One turn moves every row onto another: examples first, then more rows asked:
z_827: [ -6  49  -8  -6   4   3  -5  13  16  29  -3  26 -10  -1  -7 -17 -23  15
 -27 -12  14  -9 -24  15   1  -4  43  11   3  -8 -13  20 -16  -2   0 -27
 -11 -30  18  -8  28  21 -20 -32  12 -30  -3   8  -1 -14 -36  11  21  -8
   8 -11   2  16  20  -8 -11 -13]
z_802: [  9  38   3   1   9  16 -29  11 -21  22 -11  13   0  -2   2 -20 -40  -4
 -21 -20  32   6 -11  26 -19   9  22  24 -23 -12   1  10 -10 -21   3   3
 -17   5  -7   0 -12  20 -11 -40   0  11  21  -1 -28  17 -42  -1  -2  17
  -1 -12  -7   5  -6 -14   7 -16]
z_145: [ 23  15  -7  14   9 -17   3  21 -18   1 -17  12  32 -16  14 -17 -20  13
  -5  -7 -19  23  -2  19  -4  -5  24   1   5 -39   6  27  -8 -19 -17   6
 -21   2 -14 -13  11  32 -14 -21  12   4  -1 -23  -8  -9 -15  -2   8 -21
 -11  -3 -20  12   0 -14  -7   3]
z_914: [  1 -31  -1  -5  -3 -16  29  15  17 -11  16 -20   7 -21   8  15  30 -13
  14  15 -32  -8   8 -17 -19   0  -6 -22  26 -11  -9  -9  12   8  11   7
  13  10  -4   2  14 -19  26  43 -10  -3 -10   1  14  -7  19  -5  -5 -24
  -4  35  -7  17   9  19 -18   3]
z_458: [ -2  42   0  -4  -1  17 -23  11 -22  30 -11   9   1  -2   4 -28 -40  -5
 -25 -20  25   7 -11  21 -23  12  29  24 -18 -12   0  17 -19 -18  15   1
 -24  -2   2  -1  -1  15 -10 -31   4   2  16  -1 -27  10 -49  -7  11   6
   2   6  -9   6  -2 -13   3 -11]
z_247: [-17 -32  -1 -16 -17  19   2  -5   9   4  18 -20 -21 -11 -13  19  16 -34
   5  -1  14 -23   4 -14 -24  12 -11 -10   6  19 -11 -26 -10  14  41  12
  15  13  10  19   1 -38  38  28 -19  14  10  21   8  10  -2   7 -10  21
  -5  40  14  -7  -2  29 -11 -13]
z_20: [  0  41  20  -2 -10 -17 -16  14 -20 -12 -19   6   9  -3  26 -32 -23  16
 -13  -5   8  11   4  28  11  -3   6  15 -22  -7  26  26   0 -32 -12  -6
 -19  17  -4   3  28  19 -17 -10   8 -27  21 -12 -28   4 -20   6  25   7
  16  11   1  17 -13 -16   0   1]
z_623: [-15  -4 -22 -21  -9   0   8   0  35  -8  -6   0  -1   4  -8  30   7 -35
  23  27   5 -10 -22  -6   1 -22   3 -33  34  14 -17 -13  13  23  22   7
  19  11 -15  11  19 -29  24  19  -5  11   9  13  30   1  25  -5 -29  20
  -9  34  10   1   3   2  -5  -6]
z_702: [-18 -16 -31 -38   3  22   7  -7  25  -8   6   1  -4  21 -16  15  27 -15
  14  -4   7   9   6 -42 -13 -26 -16 -17 -10  33  11 -23   3  22   9  -7
  14   0 -15   4  -5 -25  11  28  -7  13 -21  17   9  18   6   3 -29  11
 -22  16  -8 -10  -8  26  21   1]
z_327: [-10 -28   8 -10 -12  20   4 -12   9   1  21 -15 -32 -14 -14  17  21 -24
   1   6  20 -30   0 -19 -21  12 -22   1   3  26 -17 -35  -5  14  41   7
  24   9  16  17 -10 -36  34  19 -27  13  12  24  11  14   5  15  -9  21
   4  22  17   3  -1  25 -13  -9]
z_313: [ -7 -16  15 -11  -9 -22  -7  -3  16 -38   2 -15  -4 -12   6  17  27 -17
  19   9  -2  -5  12   7  10  -3 -34  -9   6   8  14  -9  19 -15   0   9
  18  31 -13  27  17 -29  23  42  -4  -8  19  13  10  13  32   1 -10  35
   8  38  23   1  -6  12  -4  -7]
z_427: [  8 -38   9   7  -7 -16  19   3  24  -6  22 -17 -14 -24   3  20  43   1
   6  13 -30 -16   3 -17 -15  15 -11  -3  27  -5 -15 -18   3   1   3  -4
  25   0  20   6   0 -22  17  45 -13 -14 -10   5  23 -13  21   4  -5 -18
   2   7   0  17  17  19 -29  -1]
z_829: [ 20 -39   7   9   3 -15  17   2  20 -27  11  -9 -14 -24   5  24  38   5
  15  22 -21 -18  -5 -16 -12   2 -16  -2  15   4 -18 -31  17   0  -6   0
  32  13   0   2 -16 -18  19  27 -19  -2   2   3  18  -1  36   7 -18   2
  -2 -15   2  22   2   5 -25   7]
z_972: [-16 -17 -16 -13 -25   7   8  -5  44  10  15 -16 -14   1 -12  28  19 -25
  13   3  -5 -13  -9  -6   6  -1  -2 -37  45   9 -21 -12  -8  26  16  11
  10  -7  10  16  27 -20  31  26 -15   7  -8  13  26  -4  -3   8 -27  12
 -11  32   9 -10  12  17 -10 -14]
z_162: [ -4  42 -22 -10  11  14 -32  -3  -1  40   3  31   9  19  -5 -11 -11  10
 -34 -18  13  24  -5  -7  -6  -8  13  12 -19  -1  20  10 -26  -8  -5 -29
  -7 -17  19  -4   0  -4 -42   8   9  -4 -16  10   5   7 -36   5  11  -8
 -10 -27 -20  -3  10  10  33 -15]
z_900: [-15 -16 -24 -34  -2  18   0 -14  23 -10   0   4 -18  21 -12  17  31 -11
   9  11  11   4  -8 -45 -16 -20 -10   0 -12  47   8 -30   1  18   7 -19
  26   4  -3   4 -21 -39  -5  30 -10   2  -8  18  17  14  17   6 -25  21
 -17  -6  -6  -5 -12  13  14   7]
z_43: [ -4  -3   2 -13  -7  -2  14  -9  32  -4   0   1 -17   1  -6  26   9 -15
  10  42  23 -20 -28 -11   4 -16 -18 -19  32  27 -22 -31  20  24  21  -2
  31  10   0   8  -1 -25  17   5 -28   9  14  15  37   9  34  16 -26  20
   3   0  11  12   3  -5  -7  -1]
z_733: [-14 -17  -8 -32 -10  12   4 -12  23  16  16  -5 -17  24  -9  17  30  -6
  -4  16  17   4  -5 -42 -20  -7 -15   1   2  41  14 -28  -6  17  13 -24
  27  -1  19   8 -18 -40  -9  42 -19  -5 -15  19  22  12   7  14 -16   5
 -10  -7 -11  -9   1  26  19  -7]
z_342: [ 17  29  -4  -4   6   0 -17  27  12  13 -11  20   3   4   3 -10 -38  11
  -6  -7  21  -3 -30  27  -2 -12  39 -14  -3 -13  -7  17   4 -10 -28  -9
  -7   1 -14  -8  13  21 -12 -48  -3  -2  10 -10 -18   5 -34  19 -11  16
 -13 -39  -4  -4  -7 -13  10 -22]
z_12: [ -6  42  12   5  -5 -14 -22   5  -8 -10 -14  10  -3  -6  11 -23  -7  19
 -16 -26  -2   7  13  30  20   5   9  25 -20 -13  21  26 -14 -33 -14 -11
 -19  -3   9   7  32  27 -15   0  23 -34  10  -2 -23  -3 -27   1  27   7
  17  17  10  16   4  -7 -11  -7]
z_367: [-10 -22   3 -13   1  17   2  -8   7  -7  12  -7 -22 -13 -15  23  13 -31
   6  16  26 -25  -4 -16 -24   0 -22   0  -2  24 -14 -35   8  12  39   6
  28  19  -1  17 -14 -36  32  14 -21  18  21  25  11  19  20   9 -14  25
   2  23  19   7  -3  20  -7  -9]
z_740: [ -3 -15   8  -4 -25   4  14 -13  41  13  22 -12 -27   1  -8  22  23  -5
   1  20  14 -23 -17 -12   8   5 -22 -22  42  21 -24 -29  -2  27  17   4
  25  -8  26  12   7 -17  22  15 -37   4  -4  13  33   3   6  27 -25  13
   1  -3   9  -1  13  11 -12  -9]
z_746: [-16 -19 -14 -36  -4  15  10  -5  23  16  21 -10  -5  25 -14  15  28 -13
   1   2  11   9  10 -42 -17 -13 -23 -15   3  28  17 -19  -4  22  15 -12
  17  -6   7   9  -3 -27   4  38 -18   7 -28  17  15  14  -4  12 -19  -5
 -15  14 -13 -15   4  37  26 -12]
z_168: [ 20  14   4  19  -1 -18   3  15 -14  18  -4   6  17 -17  15 -19  -9  20
 -18 -12 -21  17  -1  15  -3  13  25  15  14 -35   6  28 -26 -18 -11  -4
 -17 -13  16  -9  12  27 -22  -9   9 -11  -9 -16   1 -18 -23   4  21 -27
  -1  -7 -20  13  16  -7 -15  -3]
z_189: [ 11  32  24  16   0 -13 -32   4  -6 -10  -5  11  -9  -8   6 -13  -4  26
 -15 -29   7   5  15  36  24  12  -5  25 -20 -17  20  17  -9 -39 -30  -9
 -11  -2  11  11  16  35 -14  -7  11 -23   9  -1 -23   8 -26  14  14  16
  16 -15  14   9   7  -4  -6 -20]
z_385: [-11 -26  18 -10 -30 -15   0  -2  18 -28  11 -28  -8 -14  12   2  31 -10
  13  -1 -10  -7  21   0  12   7 -35 -19  10   9  12  -5   4  -7   3  19
   8  22  -1  23  28 -26  31  43 -18 -10   7   6   3   9   9  11  -6  27
   5  42  16  -4 -10  17  -8  -4]
z_627: [-15 -25  -5 -20  -4  16   0  -2   6  -5  10 -13 -13 -11 -14  24   9 -41
  12   8  18 -21  -1 -11 -27  -1 -11 -11   1  17 -10 -26   3  12  41  12
  19  22  -7  18  -3 -40  36  23 -13  20  18  22   7  15  13   0 -13  25
  -5  41  16  -1  -6  24  -4 -12]
z_150: [  8  39   2   7  12  19 -34   3 -14  24  -8  17 -13  -6  -7 -15 -28   4
 -24 -27  31   1 -11  24 -14  15  18  37 -24 -12  -5   5 -18 -24   2  -4
 -13  -7   5   1 -16  23 -13 -37   7   5  16   7 -22  13 -41  -1  -1  20
   3 -20   0   7   7 -11  -2 -17]
z_169: [ -3  44  -2   3   3  19 -28   4 -16  31  -6  14 -11  -5  -3 -21 -29   1
 -30 -29  22   3  -8  21 -15  18  26  37 -19  -9  -4  12 -27 -20  14  -8
 -19 -13  14   1  -5  18 -12 -29   9  -6  12   8 -19   5 -49  -6  11  11
   6  -2  -4  10   7 -10  -6 -12]
z_670: [ -2  40  -5 -15  -8   2   3  26   8  25  -8  14   6   4   9 -30 -42  11
 -16  -3  14  -3 -25  16  -6 -12  44 -16   3  -8  -7  26  -5   1  -4 -10
 -19  -8  -4 -13  33  18 -11 -40  -3 -16   2 -11 -17  -6 -43  15  12  -9
  -5  -6 -11   5  -6 -13   4  -7]
z_343: [ -5  -6  26  -7  -4 -21   3 -13  13 -33   8  -9 -16 -14   4  11  32  -3
   6  19   8 -13  12  -3  15  -1 -50   5   6  15  11 -18  21 -10  11   0
  26  20   2  23   9 -23  18  36 -13 -15  17  20  18  14  38  12   0  27
  24  27  24  15   3  10 -10  -1]
z_844: [ 13  40  -5   6  18   0 -24  15  21  16  -6  33 -16  -1 -12   2 -20  17
 -15 -13  19  -9 -29  28   4  -4  37  12  -2 -15 -14  10  -5 -15 -25 -26
   2 -20   7  -3   6  24 -20 -38  12 -16   5  11  -1  -2 -26  14  -2  15
   0 -44  10   6  18  -7  -3 -30]
z_331: [ 18  31  34   9  -2 -17 -25  12 -15 -12 -10   6   3  -4  22 -23 -21  23
 -12  -7  16   9   7  35  16   4  -6  14 -22 -11  26  18   5 -38 -29  -5
 -10  17  -2   7  15  27 -17 -16  -4 -17  20 -13 -29  13 -21  19  11  17
  14 -19   3   9 -10 -13   7 -13]
z_771: [-10 -15  30  -6 -24 -14  11 -12  16 -23  17 -21 -18 -16   9  -3  35   2
   0   6   1 -14  20  -8  17  11 -50  -2  12  18   9 -15   7  -1  13   9
  14  11  15  21  21 -21  26  37 -25 -16   5  12  11  10  15  21   4  18
  21  32  18  10  -2  15 -13   5]
z_866: [ 30  13   7  29   7 -16  -6   4 -10   5  -9  16   3 -21  11 -11  -2  31
 -18  -5 -14  10 -11  17   3  14  19  32   6 -25  -3  12 -21 -25 -22 -14
  -3 -11  19  -9  -9  26 -29 -20   8 -12   2 -12   6 -16  -8   8  13  -9
   2 -38 -12  20  12 -18 -24   0]
z_450: [  7  33 -24  -4   2  18 -41  -6   0  25  -5  31  -2  18  -1 -12  -8  16
 -28 -17   9  20 -15  -6  -5  -5  18  13 -27  10  16   1 -26 -14 -19 -26
  -2  -9  16  -8 -14  -7 -44  -1   3  -1  -5   3   0  11 -32   9  -2  14
 -19 -52 -18  -6  -6  -3  30  -7]
z_123: [ 13 -33  -2  -4   7 -14  26  13  15 -30   5  -8   8 -22   9  16  24  -9
  23  24 -24  -9   1 -16 -16 -13 -13 -21  15  -3 -12 -19  28   4   1  10
  21  23 -23   0   0 -14  28  25 -15   9   1  -5   9   2  34  -1 -18  -8
  -6  15  -4  21  -5   7 -14  10]
z_540: [  1  36 -32 -11   5  24 -25  -4  -5  12 -13  32   9  17   1 -26 -19  14
 -22 -18   9  21  -7 -15  -2 -21  12   1 -34  14  14   1 -15  -3 -13 -13
 -11  -4  -4 -14  -6   4 -31 -17  -1  10  -7  -2 -10  17 -33   8  -4   9
 -23 -39 -20   0 -18 -10  33   7]
z_783: [ -7  45 -31 -15  13  21 -18  -1  -7  28  -3  32  18  18  -4 -24 -20   9
 -28 -19  11  24   2 -16  -3 -24   8   0 -26   3  19  10 -15   1   0 -18
 -15 -14   0 -11   7   9 -29  -7   5   6 -18   5  -6  14 -37   3   9 -14
 -14 -14 -22   3  -2   3  36  -1]
z_594: [ 33  14  -3  23  17 -14  -5  12 -16 -12 -21  23  17 -20  11 -12 -14  23
  -4  -1 -11  15 -11  18   3  -4  19  19  -4 -27   0  12  -3 -23 -27  -3
  -6   3 -13 -13 -11  32 -21 -31  11   6   8 -17  -3  -6   0   3   2  -1
  -8 -35 -12  19  -2 -25 -13   5]

z_670 turns into z_623
z_189 turns into z_771
z_594 turns into z_829
Where do these go?
z_802 turns into z_367
z_162 turns into z_746

One turn moves every row onto another: examples first, then more rows asked:
z_399: [ 10  -4  31  -1  20  -9 -19  11 -22  29 -27 -28 -29 -16  -2 -54  -4   0
  19  22   9   8   4   7  12  -7  12   7 -10  15  -4 -18   0  11   2 -27
  47  -2 -12   0   2  12  19  -6   6  -9  13 -21  12]
z_851: [ -5  -7  -2 -20  -6  -8 -13  19  20  21  21  -8  -7  -5  -3 -31  24  -9
  -3  30 -11 -34  17  18  -2  22   7 -22 -20   7  -6 -11 -11  -3  17 -19
  23  30  -7 -14  25   2  47  -5  -7  15 -13 -14  14]
z_173: [ 16   7  52  -5 -11 -16  18 -18  60  -8 -29 -22 -52 -13  -9  12  -8 -32
  18 -30  -7  -7  15 -16   1 -17   8   8  -9  11  10  19   1  17   7 -16
  -3   0  -3  -8 -22  16 -10  -3 -16  15  -6   3  26]
z_605: [  9  11  15  22  11 -18  -4  35  23  -6 -20 -26 -48   6   5 -22 -26   1
   3 -63  18 -20   2   2   4   6  11   1  11   3  -4  -2  -7  10  10 -16
  -4 -11 -10  -3  -2  13 -17  -2  -2  14  -1 -24  15]
z_118: [ 22   2  35  21 -13 -26   8  -3  33 -22 -28   3 -15  -5  -3   8 -13 -47
  15 -40 -26  28 -19   0   2 -19 -21  -1  -7   5 -30  16 -16  38  12 -20
  -6  -4 -23  20 -22 -12 -26  -8  -7  24   5  -5   7]
z_606: [ -2   7  21  -4  16 -17  -5 -28   0  -7  -7  -3  17 -30  -8 -39 -10 -19
 -27 -72 -54   6   8  -6  15  -8  10  -9  -7  10 -13  36  -1  18   6   3
   8   1 -11  13  -8   8   5   5  12  34  -6 -32  21]
z_337: [ -4 -17  29   5   5  10   3 -13  -1 -25  11 -32  29   5 -13  -9 -10 -44
   0  22  10   3   8 -19 -32  -1  -9  -5 -10   6 -53  13  19 -13   3 -28
   1 -10  17  21  -6  10  18   1  11 -51  16  -5   9]
z_363: [ 24   1  41 -11 -25 -16  14  -3  45 -34  18  10  -5  -5 -25  12  -3 -35
 -16 -27 -22 -19   6 -16  -6 -13 -18   4  -4 -13 -14   5  -5  20   6 -17
 -25  18  -9  -3   0   4 -12  -5 -29  36  -6  19   2]
z_823: [ -3  21  20  -6  29 -18   6 -10  -8  -1 -23 -17  -2 -44 -18   2   2 -23
  -9 -49 -27  -7  29 -19  24  -4  28   5 -13 -15  13  31 -16   3   6   0
   8  -1 -31   1 -12 -14  16   7  -5  47   7 -24  36]
z_53: [ 27  18   3  26 -12   4   6  -2  38   2   2 -14  57  34 -11 -17   9 -32
   8  -4 -14   6   0  -4  22  15  18  28  14  15 -11  22  16   7  26 -26
 -18   8  -6 -32  11  -3  31  -5 -20 -11   2 -51  25]
z_102: [  0   5  25  -1 -34 -10 -26  15  -5  19 -11 -11  81 -11  -8  27   9 -30
  10  34 -23 -19  29  -6  16  -6  -1  14  -1   6  -2   8   5  16  12 -20
 -19  -6  -8  -8   1  21  25  18 -10   8   9  -6  18]
z_654: [ 35   5  -1  14 -14  -9  10  45   6 -24  13 -12  -6   5   3  11  -9 -13
  11 -65   5   4  -5  13  24 -10   1  11  10  -2 -20   5  -5  19   9 -10
  14   6 -29  -8  -8  -2   3  -4   6  46   0 -29   2]
z_15: [ -9  -8  32 -30 -11   8  -2 -37 -10  22 -17 -12  20 -14 -17 -10  32 -17
  25  18  -5  -8  27  -2  -8 -21  22   8  -7  16 -24  12  19  11  18   5
 -24 -42  28   3 -11   6  -3   1  -1 -20  18 -36  28]
z_178: [-27  -9  24  17 -14  25 -10  11  -6  22 -28   0  22  15  -7  -2  18 -42
  34  -1  -9  -5   9 -35  -8 -13  44 -31  10  15 -14  -7   2  -6   9   2
 -14 -12 -20 -21  15  -7  25   6 -31   8   0 -19   7]
z_517: [  3  -5   3 -15 -28 -30 -15  13  -7   6   1  -7  26 -17  -9  11  17 -17
  -7  33  17  20   1 -25   1  -5 -12  10 -38   6 -32  32 -13 -10  13  15
  34  16  -4  38 -14   4  -4  -7   5  11  13   6  -7]
z_9: [ 13  15  -7  -1  55 -15  15 -21  44 -16 -15  -5  26 -27  -3 -40   6  -1
   9   3  41   1 -12  -7  -2 -26  16  -8 -17  -6 -16   2   3  23   2 -14
 -28   2  -9  14  -4  17 -22   3 -19   9  14 -37  20]
z_462: [ 23  -5  -1  -6 -25 -49  -9 -30  26   3   9   1   5 -13 -24 -18   1 -11
 -27  45  -2  -6  26  -3 -15 -19 -10 -10 -16  25 -29  32  17   1  15 -17
  28   4  18 -17   8  37   3  -9  11 -15  11 -16  11]
z_464: [ 12   0  -9  -3  18  -4  -1  23  -4 -22  13  10  26   9  -3 -45   8  -5
  -3  24   2  18  -2  36  14   8  -3  16  -6  18 -32  -5 -13  19  25 -17
  38  12 -13  28 -19 -10  24 -10   1  18   0 -27   2]
z_730: [-16 -17  11  -7   8 -11  16  -6  21  37  -2 -16  27 -31 -21 -28  20 -26
   2  -4  -3   6  -6 -15  20 -53   9 -37   0  -7 -21  -3  36   6  -2 -26
  -7   3 -11 -23 -15  36  -5   4  16  32  13   1   4]
z_825: [ 10   4  11  -2  14  -5 -10   4  26 -29  -1 -23  33   0  -8  42  -8 -42
  -5  45   7   6  26 -10   5  -7   4  -6  -8  10 -14   8   8   7  13 -42
  -7   5 -14   4  -6   6  39   0  -1 -57  -5 -32  23]
z_547: [  6  31  32  46   3  -1 -28  -8  17  -8  -1 -14  55  -4   0 -11  11 -25
  14  17 -12  13   3   3 -11  -2   7   3 -28   9 -15  15 -21  11  41 -12
 -19 -14  18  36  11   9  -5  14  11 -31   5 -38  29]
z_288: [  9  19  21   7  27  -9 -13 -19  19 -27 -12 -13  25 -27 -32 -25 -11 -33
 -24 -46 -29 -23  20   9   0  25  24 -14  -6 -27   0  26   1  16   2  -8
   7 -10 -25 -10   4  16   5   5  -7  50  -2 -21  31]
z_597: [-22 -25  14 -33 -12   0 -26  -9  -1   5 -14 -39  17   3   9  23   6 -31
  15  28 -14  13   6 -39   3   5  -8  -3 -12  18 -38  14  30   7  -2 -27
  -6   2 -15  13   0 -16  18  16 -10 -37   3 -20   5]
z_188: [  3  19 -23  12   7 -16  -2   8  44   6   6 -24  41 -32   9 -11  28 -38
  18 -17  16  15   1 -40  30  -3 -13  -3 -20  13  -5  13 -14   9  27 -41
  -4  21 -13   2   5  10  17  43  -4  41   8  -9   8]
z_71: [  8   8   4  13   1 -21 -58 -16  24 -18 -49  -6  -6  -5 -13   3  18 -14
  -1  54  23  17  20 -19   8  10  10  -4 -16   0 -16   6   3   6  12 -22
  30  -9  -7  10  -2  11 -22  -8  -4   4  10 -26   7]
z_687: [  9   1  41   4   1 -11  14  20 -17  13   4   1  27   6 -18 -43  -4 -17
   6 -25  27  25  -6  -6   1 -14  14   3  -4   0   1  24  -3   6   9   8
 -42 -23   2  14  -1   9  27  -1 -14 -47   5 -25   6]
z_230: [ 10 -13   8 -11  -8  -9  22  29  29  -4  26  -3 -31  11 -10 -10 -10   6
  -5 -47 -20 -26  21   0  -7 -13  18 -21   5  12  -6  -3  14   9   8  -5
  -5  -2 -19 -26  13  -7 -18   0   0  37 -10 -25  -2]

z_462 turns into z_517
z_118 turns into z_173
Where do these go?
z_230 turns into z_654
z_851 turns into z_464
z_823 turns into z_288
z_597 turns into z_825
z_53 turns into z_687
z_15 turns into z_102
z_9 turns into z_730

